A state moves one step at a time under one of 6 hidden systems, and each row is a state written as 20 numbers. Each run below is a few steps of one system.
B, path 1 (9 x 20):
[[-22  14  15  -2  44   2   7  -9 -13   1  -2 -12  -4  -4  18   4 -19  20
    0  26]
 [ -4  21   1 -21   1  11  -7  16  39  11 -12  -5 -25   1   1 -27   7  10
    6  -6]
 [-20   8  21  -2 -30   5  39   7   3 -15   6   3   4  13  -9   8 -17  27
    0  -7]
 [ -7  11 -16 -18  38  11  30   0  -1 -24  30  15 -11 -10   0  -3  10  -6
   -6   0]
 [  7  16  -7  -2 -21  -6  -4  34  30 -13   4  21   4 -37   6 -13   0   1
  -20  -4]
 [ 11 -15  -8  11 -36  22  10  -4   1 -18  41  13   8  -6  -2   6  -4   1
   12   7]
 [ -5 -15 -23  34  19   3  10   5 -12  -7  10  17  -8 -23  26   8   2 -31
    3  15]
 [  8 -23  -1  17 -16   6 -28   9   3   6 -13   3   7 -29  21 -41   7   2
    2  27]
 [ -1 -36  12  33 -32  11   9 -14 -16   6 -12   0   0  26   5 -17  16 -14
   19  -3]]
X, path 2 (9 x 20):
[[  5  -3 -20   9  -8  -3   3   3   4 -18  -3  14  11 -19   2  13 -10 -11
    1   4]
 [  5 -13 -20  -5 -14   5 -10   3   5  -4 -12   0   5 -16  -2 -14  -8   4
   10  12]
 [ -6 -17 -15   6 -13 -11   4  11 -11   9 -25  -6   2   3   3  -7  -9  -6
   -3  -5]
 [ -4 -10  -7 -10  16  -7  -2   3 -15   7 -15 -10   4   2  11 -23  -2   0
  -15   2]
 [  3  -2  18  -8   3  -9  -1  -2  -7   7 -13  -6   5  19   0 -18  16  -3
  -17 -17]
 [  6   1  22  -4  13  -3   0 -21 -16  -3   7  -7  15  24   2   4   5   1
  -14  -7]
 [ 21   7   7  -1  10   9 -12 -24   4  -6  22   2   5  17   1  14  12 -15
   -3 -10]
 [ 20  12   3   7 -10   9 -21 -15  21  -7  15   0   9   5   6  25 -13  -4
    5  -1]
 [  5   2 -19   8 -13  17 -14  -8  20   5  10  -8 -10   4   9  19 -25  -2
   25   9]]
X, path 3 (9 x 20):
[[ 17 -18 -10  10 -11   2 -29 -19  14   5 -44  -8   8  12   6 -14   2 -17
   21   2]
 [ -2 -10 -15   5  18 -14  -5 -17  -4   4 -49 -22  13  26  22   4 -30 -13
   -1  -3]
 [  8   6 -14 -31  38   3  -9 -17  16   3 -27 -22  -4  33  17 -23  -3 -11
   -8 -15]
 [  6  24  20 -28   8  -8   4 -13  18   1 -14 -21   7  50   5   2 -13   5
  -24 -37]
 [  7  20  12 -32  22  18  11 -28   4   0  40 -22  -4  52   2  16 -12  10
  -11 -22]
 [ 17  36   4 -15   2  17   1  -4  33  -1  62  -3 -15  26   6  34  -7  -5
  -15 -30]
 [  6  31   8  -3 -28  30  -9   8  41   2  62  -5 -17   0   7  31 -32  28
    8   5]
 [-19  12 -19  21 -34  31  17  28  28  15  49   1 -46 -11  10  25 -29  13
   29  12]
 [-40  14 -19  20 -15  16  26  59  25   8  21  10 -45 -50  24  -6 -29  21
   10  26]]
J, path 4 (9 x 20):
[[ -9  22  17 -11 -11   5  10   0  12   0   8  -8  -4  14  -9  18 -18  26
    5  -6]
 [-10  19 -17 -18  21  11  19   2  13 -10  15   4 -19  -3  -7  13  -6   2
   11  -2]
 [ -3  29  -1  -3  -3  -5   4  20  34  -9  -8  14  -7 -20   0   9  -7   3
   -2  -5]
 [ -6   4 -18  -6 -29   3  13  27  11  -2  18   8 -10 -18  -8   6 -12   8
    0  -5]
 [-11   1 -19  22  -1  -4  19  24  -1  -3  10  16 -15 -23   9  15  -1 -18
   -1  -1]
 [ -2  -3  -4  23 -18  -1 -10  27  10   8   0  14 -11 -34  10 -16  10  -6
   -1  11]
 [ -2 -24   0  30 -39   0   7  17 -12  11   8   8  -6  -3   4 -10  15 -13
    0  -5]
 [-13 -28   9  36  -5   2  12   0 -30   4  -4   8  -2  -9  15 -15  16 -12
    6  17]
 [  9 -27  15  21  -9   3  -9 -10 -12   0 -19   8   7  -1   8 -37  33 -15
    6   8]]
H, path 5 (9 x 20):
[[ 16   4   7 -15   1  20 -10  -8  22  -9  12   4  -2   0   3 -29  18   2
    3   2]
 [ -4   4   5  -3 -15   1  31   2   1 -14  16   3   6  21   1  11  -8   0
  -14 -22]
 [  9   3   5  -2  19  17  -4 -19   3 -23  21   6  12 -10  10   0  -4   6
    3  20]
 [  9   4 -19   7 -15   6  12  -1  21 -22   4  18   0  -5  -4  17  -2 -18
   12 -10]
 [-15  -2  -4  13  -8  11  11   6   6  -8   4  -1  -1 -16  16   1 -27  16
   13  24]
 [ -5  -8 -25  12  19  11  10  -5   6  -5 -10   1 -15   5  21  -6  -5 -22
   15   4]
 [ -7   4  14  21  -9  -1   6  15  23  -1 -20   3  -3  -4  29 -20  -4  -4
   -9   2]
 [ -5 -15  13   2  -7  16  18  -1   0  -1   1  -4  -6  19  15 -40  13   1
    0  -2]
 [  6  -6  21  10   3  -3  20 -13  -6 -19   0   4  20  25  21 -11   7 -12
  -24 -14]]
U, path 6, 9 rows:
[[ -5  15   0  -1  16  13  -8  -5  19   6   1 -11 -14   2  15   4 -16   8
   11  12]
 [ -6   8   2   0 -16  10   6  -2  22   3 -10  -6 -13  15  -4   5  -9   4
   19  -8]
 [-18   1   1  -2  -2   3  28   0   2  -8 -11  -6  -1  15   7   0 -21  10
    3  -2]
 [ -7  12   1  -5   3   3  28   9  16 -14   2   8  -6   9  10  -7   2  -6
  -10 -16]
 [  2   4  11  -1 -27  -3  16  13  12 -13   3   7  12   5   6 -10  -5   7
  -20 -15]
 [ -2 -10   0   5 -15   8  22   9  -7 -12  29   7   5   1  12  -9  -1   1
  -16  -4]
 [  5  -1  -7  17 -10   2   0  18   9  -7  20  13   0 -20  22  -2  -3 -10
  -16   4]
 [  2  -8  -2  14 -26   8 -12  18   9   5  11   7  -4 -26  11 -17   0   6
    1  17]
 [ -9 -23 -12  27 -14   5  -1  12 -12  12  -4   0 -10 -15  15 -13  -2  -6
   12  18]]
B, path 7 (9 x 20):
[[-20  -7  -2   3   9   2  13  17  -5  11 -18   0 -19 -11   7 -29  10   0
    6   9]
 [-11 -13  17  -6 -24  -1  20  11 -11  -2  -8   5   2   1 -12 -32  18  14
   -2  -4]
 [ -1  -7   7  -4   2  -4  30  -3 -23 -18   8  19   7   5 -20  -5  33 -12
   -7 -18]
 [ 16   6   3  -3   6 -17  -6   2  -8 -21  -1  25  23 -24 -16   4  27 -14
  -20  -8]
 [ 32  -1  -7   5 -21  -3 -31 -15   6 -12   6  16  21 -14 -19  21  14 -17
    4  -4]
 [ 16 -11 -20  27   1  -5 -25 -25 -11  -2  -7   1  14  -4   1  41 -14 -23
   19  10]
 [  7 -16 -24  12  17  -2 -41 -17  -5  20 -30 -20   1  -5  16   6 -22  -8
   20  25]
 [-10 -21  -4   4 -10  -1 -19  -7  -5  36 -45 -36 -10  31  10 -13 -21   7
   19   5]
 [-27 -13  15 -18  16  -5  20 -11 -30  25 -28 -36  -9  48   2 -17 -11  16
   -2 -10]]
J, path 8, 9 rows:
[[-10  -9  17  23 -34  11   5   8  15   3 -14   1  -5  -3  11 -18  -4  12
   17  12]
 [-10 -26 -13  12 -12  14  30   0  -8  -9  -4   5  -6  12   9 -22   4 -13
   10  -2]
 [ -6 -13   8  16   4  -4  17   0  -3 -20 -27   9  16  -5  22 -28   3  -8
   -8   9]
 [ 16 -25  -3  -8 -17   4  -2  -7  -6 -19  -4   5  27   1   7 -37   7  -2
  -14   0]
 [ 14 -21   0   7   0  -4   6 -24 -24 -22   2   1  35  14  12   2  -6 -10
  -16  -1]
 [ 22 -11  -4  -4  22   7 -29 -33  -8 -14   1  -7  27  -2  13  -5  -7  -3
    0  20]
 [ 28  -3  -1  -5   0   4 -36 -34   9   2  -6 -19  20  27   8  11 -18  -5
    1  -3]
 [  1   0  -4 -11  15  10 -16 -27  -3  12   0 -33   3  31  14  18 -39  15
    8   9]
 [ -1  21 -10 -25  38  11 -10 -15  24   9  -7 -27 -15  30  22   0 -26   2
   -1  -4]]
H, path 9, 9 rows:
[[ -9  -4  16  13 -17  -7  -5  19  -5  11  -1  -7  10  -8  21  -9 -21  19
  -22  12]
 [ 12 -18 -11  -4  10  12 -10 -14 -11  10   9  -7  -9  17   3 -16  19 -17
    6  -4]
 [  3   9  23  17 -16 -14  -2   5   2   2  -4   1  13   9  10  11  -4  -2
  -20 -13]
 [  8  -8  13  -6  -7  16 -11 -18  -4   2  12  -5  -1   5 -11 -11  12  11
   17  10]
 [  0   4  -1   3  -2  -8  10 -12  -7  -6  -6  -1   8  20  -7  30  -9  -9
    0 -15]
 [  6  10   6  -4   3   7 -21 -11  13  -5  -6  -1   7 -14  -4   3  -8  15
   14  19]
 [ -4   3 -21 -10  -8   3   8   0   9   2 -10  -4 -10   9 -11  13 -11  -2
   14 -12]
 [-10  13   0  -5  16   0  -5   3   7   5  -7 -10  -3  -5  15  -1 -22  15
   -4  12]
 [  4   9 -11 -15  12   7  -3   5  18   3  -1  -1 -15   3   3 -13   8  -9
   -1 -11]]
U, path 10:
[[ -4  17   8 -27  -2 -12 -19  11  -4  13  -8  -4  -1 -19 -32   6   2  26
    0   4]
 [-14  -6  -5  -7   0 -15  10   1 -38  18   1  -4 -11   7 -35  26   8   0
    8 -11]
 [-15  21  11  -8  34 -26   1   6 -20   6  -9   2  -1 -16 -13  26   1   5
  -16   0]
 [  2  20  24 -14  -3 -14  -8   4  -8   8   4   9  -4 -11 -43  14  31   9
    0 -12]
 [ -4  -1  11   1  -1 -21   1  -8 -42   1   5   5  17  -9 -35  37   1   8
   -1   0]
 [ -2  18  -2 -11  38 -13  -5  -3 -23  -7  15  16   0 -32 -29  30  17  -1
   -1  10]
 [ 10  14  -3 -10  -4 -21 -28   2  -8   5 -10  12   7 -31 -47  32  16   3
   10   0]
 [-10  -7 -13 -20  12 -16  -8  -5 -46  10  -6  -3   3 -20 -48  25   3  15
   17  14]
 [ -8  12 -17 -17  43 -28  -8   0 -29  14 -21   2 -10 -19 -37  32  16 -12
    4  -3]]
F, path 11 (9 x 20):
[[ 10  12 -13   3 -10   5 -10  -2  13  -2  24   4  -1  -5  -2  32 -13  -5
    3  -3]
 [  2   4 -12   7  -7  10 -25  -2  10  16   8 -10 -11 -10   4  16 -21   7
   19  17]
 [-12  -4 -25   2  11   6  -9   6  -3  24  -3 -11 -29  -5  -1  10  -8  -4
   24   9]
 [-21   3 -12  -2  27  -2   0  18  -2  18 -16  -5 -26 -18   9 -14  -2   3
    6  15]
 [-14   1   6 -16  12  -4   5  21  -8  14 -12  -1 -18 -12  -6 -35  23   9
   -8   1]
 [-13  -2  22  -8  -4 -10  22  20 -23  -3   8  12   1 -13 -12 -24  27  11
  -23  -6]
 [ 12   1  25   0 -11  -1   8   1 -13 -23  30  25  20 -18 -13 -10  31   5
  -20  -2]
 [ 23  -4  23  22 -32   0 -15 -14  -7 -16  23  22  25 -12 -17  20  21  -5
    1   0]
 [ 19 -15   0  31 -15   7 -22 -34 -12 -11   7   9  20  -5 -11  37  -2 -13
   31  18]]
F, path 12, 9 rows:
[[  6  -4 -15  -2   8  -6  25  -7  -2 -23  -1   5  16  22  13   8 -10 -22
  -21 -23]
 [ 17  10   9  -4  -8   3 -12  -7  28 -11  -1  -8  20  15  26  -9 -20   2
  -21  -8]
 [  6  -6  -4  -6 -26   8   5  -9   5   9  12 -18  -1  41   5   9 -19  -1
   -2 -23]
 [ -8  10 -12   5   7  12  20  -2  15  -8  18  -8  -9  17  28  20 -35  -1
   -2  -2]
 [  3  19 -11 -10  -4  20  -8   7  47   7   7 -11 -24  10  19  -6 -16   3
    8  -4]
 [-24   1  -5   0 -25  12  17  24  14  25   3 -17 -32  12   8  -6 -21  17
   11  -5]
 [-24   4 -18  -9   6  22  36  25  13  -4  22   4 -32 -12  12 -20  -7  10
    8   6]
 [ -9  11   0   2 -22  11  12  42  32   1  13  17 -25 -27   9 -34  14   6
   -4  -2]
 [-13 -19   9  11 -48  17  19  30  -4   2  24  13 -13 -22  -4 -35  17  19
    7  10]]

Name the system that made each run.
path 13 (2 x 20):
[[ -7   5  -4   2  28   8  20 -23 -12  -8  10   0  -8  18  -3  31  -1 -12
   14  -3]
 [  2  25  11  10   9   1  -6  -2  28 -18 -13  18   3 -24   1  12   0   0
   10  11]]

H
path 14 (2 x 20):
[[-17  11  -2 -17   6 -21  10  12 -18  23  -7 -15 -14  14 -20  23  -8   6
   -9 -19]
 [-18  26  25 -16  13 -18  13  14 -12  14   5  -5 -10   4 -17  17   4  17
  -19 -15]]

U
path 15:
[[-21  14   0  -8  26 -25   2  11 -12  23 -28 -21  -9  10   5  13 -22   5
  -17  -9]
 [  1  16   7 -43  -1   4 -15   3   6  18   9 -23  -8  13 -16 -14  -7  32
   -6  -6]]

B
path 16:
[[ -4  -2  -5 -21 -18   0  15   6   0  -5  -8   2   1   4 -22 -11   5   9
    3 -12]
 [ -5  -1 -12 -12   1  -8  24   4 -17 -12   8   9   6   2 -17  12   2  -5
   -9 -15]]

B
path 17 (2 x 20):
[[ -6 -15  -1   3   3  18   8 -27 -19   5   7  -5 -13  19 -20  13  10  -2
   38   6]
 [ -5  16 -11   3  33 -10   2 -12   7 -14 -29   1   7  -1   8  25 -20 -11
    5   4]]

U
path 18, 2 rows:
[[  3  -2   0 -28 -11 -15  -9   8   2  -1 -22 -17  27   4   9 -26 -26  23
  -32  -4]
 [  5 -12  -8 -15   3  10  15  -1 -19  14  35  -9 -17  33   0 -14  20 -15
  -15 -25]]

U
path 19:
[[-10  -8 -12  17  23  12   1  -1  -1  14  -1  -5 -27   4  23  -5   1 -15
   16  11]
 [ -9  10  22  25   1  -5   5  13  15   9 -18   4 -13   3  21 -14  13 -11
   -7  -6]]

H
path 20 (2 x 20):
[[ -4 -18  19  21 -27   0   6  -4 -13   5 -13   5   0   8  -9  -8  22  -5
   12  -3]
 [-11 -24   8  12   0   1  14 -14 -29  -3 -18   2   4   5  -9 -13  16  -2
   17  10]]

J
path 21 (2 x 20):
[[ 22 -15 -14 -19  -1  21  -9 -15  -3  -1  27   5 -10   8 -19 -21  35 -13
   14  -8]
 [ 10   4   5  19 -26 -22 -11   9  -1  -1  -1   5  23  -6   6  29 -19  -4
  -24 -10]]

X
path 22:
[[  8  -4  14  25   6  -6 -25 -22  -1  21 -24 -21   4  28  20  19 -14 -10
    7   1]
 [ -3   5  17  -3  26   2 -19 -25   1  17 -26 -29  -2  29  16  -2 -16   9
    8  10]]

B
path 23, 2 rows:
[[ -2  18  25 -13  26  20  -1 -19   6  -6  23  -1  -8   4  -2  -5  11  16
   10  12]
 [  2  24   2  -9   8   0  25  -5  14 -25   9  18  -2   5 -17  22  11 -10
    1 -21]]

H
path 24:
[[ 25 -25   5  10 -29  10 -24 -10  -3  10  18  -8  13  16  19 -24   7  -8
  -13  -4]
 [  1 -21   3  37  -7   6  14 -17 -19   3  15  -1   2  29  25  16  -5 -24
    1  -6]]

F
path 25:
[[  5 -14 -26 -24  24  -9 -21  -5 -15  20 -30 -13  -9   5 -13 -17  14 -13
    5  -5]
 [-21  -3   9  -5  26 -29  10  14 -34  13 -27 -11   6   1   7  -8  -4   2
  -32  -5]]

F
path 26:
[[ 10  -9 -10  -4   9   4 -21  -9 -10  23   5  -9 -17  11 -11   1  20 -16
   12  -7]
 [-13   6  28  11  -1 -12  -5  -1 -11  21 -21 -13  -4  13  -3   9   1  10
    2  -1]]

J
path 27, 2 rows:
[[  2  12  16  12   7  -8  -7  -6  15  -6 -33  10   3  -5  -1  -1  14 -12
    7  -1]
 [ -5   1   9  -4  13  -1   6 -23  -6 -14 -26  -3  14   9  -8   7  -8   8
   15   8]]

X
path 28, 2 rows:
[[  9 -11 -20  -5  19   4 -12 -10 -21  -9  28  -6  18 -16  15  11 -26   5
  -11  24]
 [ 22  -2 -37  14 -11   4 -24   4  22   2   7  12  -7 -14   4  19   0 -32
   11  -6]]

H
path 29:
[[  1  -7   8  13 -23  -4   6  13   8 -15  -7   6  21  -8  26 -19 -14   4
  -23   3]
 [ 19 -22  -9  -3 -24  14   4 -10   1 -11  16   2  11  19   5 -19   7 -13
   -3 -12]]

F
path 30, 2 rows:
[[ -2  -8   0  -4  18  12 -12   7  -9  13  14  -5 -13 -15  14 -31  13   4
   -3  18]
 [ -6   4  30  21 -18 -12   5  13   2   8 -16   6   0   3   3  -8  16  -2
  -11 -10]]

X
path 31, 2 rows:
[[-13   0   7  -8  13  -5  18  -1 -10 -11 -20   2   6  -1  -4 -12   2   7
   -1   3]
 [  7   3  -3 -20  -3  -1   7   1   7 -11  -7   6   5   3 -14 -13  14  -3
   -5 -15]]

B
path 32 (2 x 20):
[[-16   0  16  32  -2 -12  -2  21 -16  33  -1   5 -27 -12  -3   6  26 -11
    2   0]
 [-12 -10  23  14 -17   0   2  16 -16  26   1   4 -24  -9 -16 -23  40   4
   11   1]]

J
path 33:
[[  9  -4   8  -1  -5   1 -17  -8   6  -2 -11  -8  17   3  14 -14 -10   7
   -8   8]
 [  8 -11  -6  -2   4  17  -3 -16  -3   2  15  -6  -6  17   6  -7   7 -11
    9  -1]]

U
path 34:
[[  2  34  21   0  20  13 -13 -10  29  -2  15  -4  -8  -2  13  13 -10  12
    4  10]
 [  2   9   6   3 -32  15   4 -10  22  -6   7   3  -6  11 -18  22  -9   9
   29  -5]]

U
